One hidden turn or mirror swaps the rows below in pairs. Which row is each named row swapped with?
The rows were stretched afterwards, more along some directions than others.
lipub: [-33   5 -10 -33  -5  14  19  33  21  25  21  48 -16   5 -10 -14  14  12
 -14  -2 -39]
Divo: [ 10  -1  14  24   5  -9 -15  -8   4  -1 -13 -11 -17  34  -6   7  -3  14
  12 -23 -12]
tef: [ -5 -19 -17   3 -12  28  10   9 -23  -6 -21  -3  -2  11 -36  24 -13  21
 -46  -1  -8]
runu: [ 55  -1  57 -14 -13  25 -12 -31  22   4   4   1  -3  20  24 -20  28 -25
  47  37 -12]
Gigag: [  9   5  13  35  15 -26   6  -3 -11 -14  11  -3 -19 -12  25  20   6  20
  37  30  -8]
pogeg: [ 48  -3  55 -17 -10  19 -30 -30  19  -7   1   9  -2  28  26 -17  34 -38
  34  25 -11]
makar: [ 38  -2  46 -20 -11  13 -12 -28  34  13  19 -12  -4  24  15 -22  27  -5
  69  37 -16]
koru: [ 13   2  23  -9  -5  -9  -3 -30   2 -31 -45 -20 -26   7  16  12  34  13
  51 -29 -49]
dozi: [ -8  31  12 -14   8 -14  -8  -6 -27 -34 -26  -2 -22  38 -27  36  -6  21
 -51 -33 -10]
vik: [ 18 -13 -17  26 -24   5  18   5 -18  11 -13 -21   0 -15 -13   9 -31 -14
 -42  15  19]
zozi: [-34  26  -9   5   9  -5  17  32 -18 -10 -12 -37   7  24 -42  30 -36  24
 -47 -39   1]
tiga: [ 12   0  24   1   5   0  13 -14  22  11  12 -22   7   1  11 -21   2  10
  67  11  -3]
fipu: [  1   2   4   8  19 -19 -20 -34 -14 -40 -27 -37  14   5   4  25   4   2
  37 -28   4]
Bif: [  7  -2  20   4   1 -13  -3 -21  -9 -38 -36 -21 -26   4  19  28  32  19
  40 -16 -43]
gupe: [ -5  15  -7 -48  -8  -4  16 -17  17  11  17   8   3   6 -24 -31 -23  -9
 -41 -13  16]
Zoto: [-38  10  -5 -38   2  23  12  41  23  25  28  59  -7   8  -9 -14  16   3
 -26  -7 -26]
viris: [ 24   2   1   9  13 -36 -20 -49  -9 -28 -17 -29 -13   2   6   4   7  11
  43  -8   4]
Mazok: [-15  11 -21 -24   2 -12  16  -8   6   2  21  11  11  -1 -28 -21 -24  -4
 -38 -11  11]
fum: [ 16  10   7  -3  19 -32 -22 -40  -1 -30 -27  -5 -18   5   7   1  28  13
  44 -22  -6]
godaz: [  4  30  31  -1  14   3  -9  23  14   9  18 -15  35  -3  16  -2  -7 -30
  36  14  27]
bap: [  3 -19 -11   0 -14  20   8  -2 -22   0  -5  -7  -8  11 -34  23 -21  18
 -44  15  -4]
tusa: [-19  14 -19 -22  10 -15   7  -1   4  -1  14   1  10  12 -29 -17 -16  -6
 -44 -25   8]
potu: [  0   1  17   9   6 -16  -2 -16  -8 -39 -25  -1 -31  -2  18  25  33  25
  40  -6 -46]
parip: [-21  -9 -27  11 -11   8  33  37   0  32  17  13  -5 -19 -13   0 -15  13
 -21  11 -12]
Sopag: [ -3 -16 -14   1 -17  19  19  -1 -26   0  -9  -5  -8  11 -35  26 -24  23
 -50  10  -4]
bonan: [ -2 -11  -1 -18 -22  42  -2  10 -11   3   1   0   7  22 -34  28   1   8
 -37  19 -10]
naro: [ 20   5  36 -11   7  -4   5 -14  26  10  15 -18  -5  16  11 -31   3   7
  55  15 -11]
Libev: [  5  32  36  14  31 -13 -10  22   3  -1  23  -8  17   4  19  -4 -12 -27
  27  20  30]
sirom: [ 42  -3  59 -25  -7  11 -20 -30  25 -10  -8  11 -15  26  24 -25  29 -35
  30  13 -20]
retan: [-43  12  -3 -31   4   9  13  27  18  12  16  54 -17   9  -9  -4  20  14
 -19 -13 -42]
votid: [ 39  -5  54 -26  -3  12 -10 -23  32   2   4  10  -6  16  25 -41  31 -24
  55  18 -10]
ziv: [ -4  -1  16   2   2 -14   3 -17  -4 -35 -39  -7 -27   0  13  29  35  25
  49 -26 -57]
vegid: [-42  21   1 -34  10  19   4  34   9   0  18  56  -5  21 -15   4  12   2
 -40 -17 -30]
firot: [ 29 -11  17   7 -24  11  -8 -11 -10  -7 -21  -4   1  13   2  13  -3 -30
 -31  11   0]
Neto: [-15   7  10 -31  -3  38   1  25  -4  -3 -24   2  24   4 -15  14   8 -18
 -17 -12  -2]
ninoz: [  3  12  16 -39 -14  39   3  18   1   7 -10  -5  30   8 -15   4   5 -25
 -14   2   6]
susil: [ 17  -2  22  -1   7  -1   6 -16  26  10  17 -20   4   2  10 -22   4   7
  60  26   0]
baru: [-26  17 -22 -23  10 -13  11   9   8   5  30   6   9  10 -32 -19 -25  -2
 -42 -12  10]
Fano: [  5  -1  14 -18 -15  49   4  19 -13   7 -10  -4  23  16 -21  24   2 -13
 -19  13  -7]
Fak: [  9  23  24  24  18 -13  -8  11   5  -1  23  -4  18 -12  24  -1  -6 -20
  36  34  32]
fogel: [-32  17 -10 -28  13 -15   5  14   5  -3  13   2  -2  25 -34 -15 -13  -5
 -45 -39 -15]
bano: [ 31  -7  11  11 -22   9 -13  -7 -11  -4 -14  -9   0  13  -4  15 -12 -31
 -40  19   9]
gafi: [-38  14   0 -41   3  17  11  24  20   8  15  57  -8  14 -11  -4  21   5
 -15 -15 -45]
tar: [  5   3  21 -10  -1 -10  -5 -33  -2 -38 -41  -7 -30   4  16  21  41  20
  49 -23 -55]
gezo: [ 16  -8  -6  16 -23  -1  12  10 -14  12  -5 -17   0  -3 -14   6 -32 -21
 -34  19  11]
fot: [ -3  28  31 -12   8  10   2  25  13  12   7  -9  37  -9  15  -3  -1 -26
  36  -1  23]
Duve: [ 17  10   7  -4  19 -33 -17 -40  -6 -24 -17 -23  -6   3   4  -2  10   7
  39 -25   7]
Salet: [ -8 -11 -26  18 -11  -1  30  27  -4  25   4   0  -2 -27 -13  -3 -30   0
 -32  12   5]
gutib: [ 17   7   2   3  13 -39  -9 -51  -9 -26 -18 -33   1  -6   8   0   1  10
  53 -11   6]
mapo: [ 23 -14  -5  22 -19   9   4   5 -18   3 -26 -17  -4   1 -15   8 -22 -25
 -44   4  12]
dopo: [  5  10  16  42  28 -31  -3   4 -10 -15  13  -9  -5 -16  28  16  -7   5
  35  31  10]
vaber: [-16   7  11  -2   7   2  -6  13  25   6 -15 -13   9  27  -7 -14  15  -5
  34 -58 -30]
Ridas: [  5  26  26  27  27 -18  -3  20   0   4  33  -9  20  -6  24   4 -18 -18
  35  32  32]
Zodi: [ -7  -8   2 -31 -14  36   9  18 -14   1 -20  -1  11   9 -26   7   2  -7
 -35  -4  -2]

dozi swaps with vaber
fum swaps with fogel
tiga swaps with Sopag
fipu swaps with gupe

One hidden turn or mirror swaps the rows below in pairs. Which row is each named row swapped with?
The rows were stretched afterwards, more along some directions than others.
gugul: [-10 -44 -15 -15 -16  -2  29 -13  -6  10  13  10   6  -2  -8   2  -8   0]
redal: [ -9 -40 -14 -13 -17 -20  38 -12 -21   8  14   1  -4   0   3  -1 -13  -9]
dafe: [ 11 -12  25 -22   3 -18  -4  12   9 -23  -8 -28  12  18  -1  -8  -1 -29]
regez: [-11  36   3  26 -12  12 -34  10 -10 -17  30   9  16  -4   9 -14 -15  56]
regin: [ -1  36  -4   7  17 -16 -39  -1  -6  -1   8  18   0 -13   5 -21  13  15]
Sez: [ 24  -7   1  14  -7 -21  17 -25  18 -21  -7 -10  53 -11   0  -8 -27  19]
guzu: [-13  34   2  48 -15   4 -16  15 -20 -19  40   9  16 -20  16 -25 -13  60]
bita: [ 14 -26  -1  -6 -13  -5   2 -27 -26   3  29 -10 -11   6   8 -25  10  20]
tidim: [ 39  -4  -3   5   2  -8   3 -35  24 -14  -4 -17  46  -2 -11   5 -22   9]
bevo: [ 36 -13   5   7   8 -15   4 -19  12 -16 -14 -26  31  13  -8   3 -15  14]
gepi: [ -5  34  15  28   0   6 -28   7 -11 -13  30   5  18  -6  20 -25  -3  53]
zivi: [ -2  13  13   9 -18   3 -13  35   5 -33   9 -28  12  22   1 -15 -17 -20]
zud: [  2  13   1  11  32 -40   8  -4 -16   8  -7 -15 -20   0   1 -32  10   1]
vis: [  0   7  24   6   1 -24 -29  15   7 -15  -5 -36  28   7   5 -16  -5 -20]
gumev: [-43  12   4  43 -23  -3 -36  34  -1 -19  35   1  14 -19  -8 -27  -7  35]
nemum: [ 37 -26  17  -4  14  -1   0 -32  10  11  -8  -6  52  -4  15  -4 -11   5]
vepob: [-13   4  35  18 -10 -34 -16  18   2 -10 -12 -27  13  18   3 -29   0 -20]
nud: [-11 -37 -11 -12 -14   0  37  -7  -9  -4  12  -3   7  11  -3   7  -8  -7]
mav: [ 40 -11   8  15   3 -11   2 -19  29 -20  -5 -13  57 -15  -6   0 -27  12]
seru: [-15 -11  22  14   5  24   1   6   6  -1   5  -5  30   0   3 -29  28  16]
rilap: [ -3  10  32  22  27 -37  25   6 -32  26   5  -8 -21   1  -4 -49  31   8]
bog: [  4  21  33   0 -11 -13 -17  27   7 -24  -4 -23   5  22  -3 -21  -8 -10]
ponu: [-13   9  10  23  12 -48   7   9 -20  28  -1   7 -24 -21 -14 -37  19  -5]
Nefed: [  6  30   4  25  33  -9   4  17  -1   7  -3  -5  -7  -4   4 -49  12  15]
Muda: [ -8  36   6  14  27 -16  16  19 -18   0   1  -9 -25   9  -4 -37  12  16]
nep: [ 16 -22   3  -7 -12   2  13 -14 -23   1  28   2 -15 -12 -13  -6   9   6]
ver: [  7  18  -6  13  18 -28 -39 -12 -12   4  20  21   3 -20  -9  -4   5   1]
vidap: [ -1  17  20  26  23 -26  25  -3 -20  28   3 -10  -7 -13   3 -42  29  -2]
Luvep: [-17  13 -19  -9 -16   3  -7   9 -13 -20  33  29 -25  -6  -3  11 -11  16]
Bine: [-11  44  16  40  -6   0 -13  17 -20 -15  41   4   6  -6  10 -22  -8  55]
Supi: [ -3  22  -9 -10  -7  -1 -17   8   4 -26  22  23  -4   0  -3  13 -12   7]
ziges: [ 27   1   3  25  -4  -1   2 -25  31 -16 -13 -12  46  -9 -16   6 -19  30]
lavu: [ -3 -10  23   5   6 -18  11 -12   5  15 -23  -9   9  35 -11   7  11 -23]
gorud: [ 43 -20  29  -2  18 -10   5 -32  10  15 -11  -8  40   0  15 -12  -1   6]
valu: [-15  19 -23  -9 -14   9 -20   7  -1 -17  21  34 -15  -8  -9  10 -16  26]
ruzo: [-11 -15   5  13   9  33  12   6  11 -11  -9   3  23   1  14 -14  10   8]
bop: [-18   4  14  24 -22  -6  10 -17   2   3   1 -10  22  27 -20  15   1  -6]
bup: [  0  -6  26   7 -24  -9   2  19  13 -21   2 -30  24  -3   1 -16  -6 -23]
Nomub: [-11  15 -14 -14  -8   3 -23   0   3 -13  23  23 -12  -2   7  12  -6   5]
gaz: [-13  28  -7   0  -9   2 -14  13   0 -25  27  26  -1  -9   3   2 -13  11]
seka: [ 34 -23  25  -9  21 -13   1 -28  16  16 -19 -11  46  -2  27 -16  -7  -3]
faza: [-17   3  23  10  -9 -16  28 -18  -4  16   3 -12   4  21   1   2  -7  -9]
Dul: [-42  29   2  31 -33   5 -23  41 -17 -23  37   1 -20 -13  -2 -20 -12  37]
Zitez: [-27   2  19  39 -21   5  23   3  11   2   2  -8  30  12 -16  -6  -6   3]
disu: [-15  43  10  35 -10  -1 -14  16 -21 -17  49   5   2 -13  14 -30 -11  57]
duni: [-19  -4  15  19  -5 -18  21  -9  -8  16  12  -7  13  20 -10   0   3 -16]

gaz swaps with disu
Muda swaps with bog
ver swaps with gumev
zud swaps with vepob
ponu swaps with vis

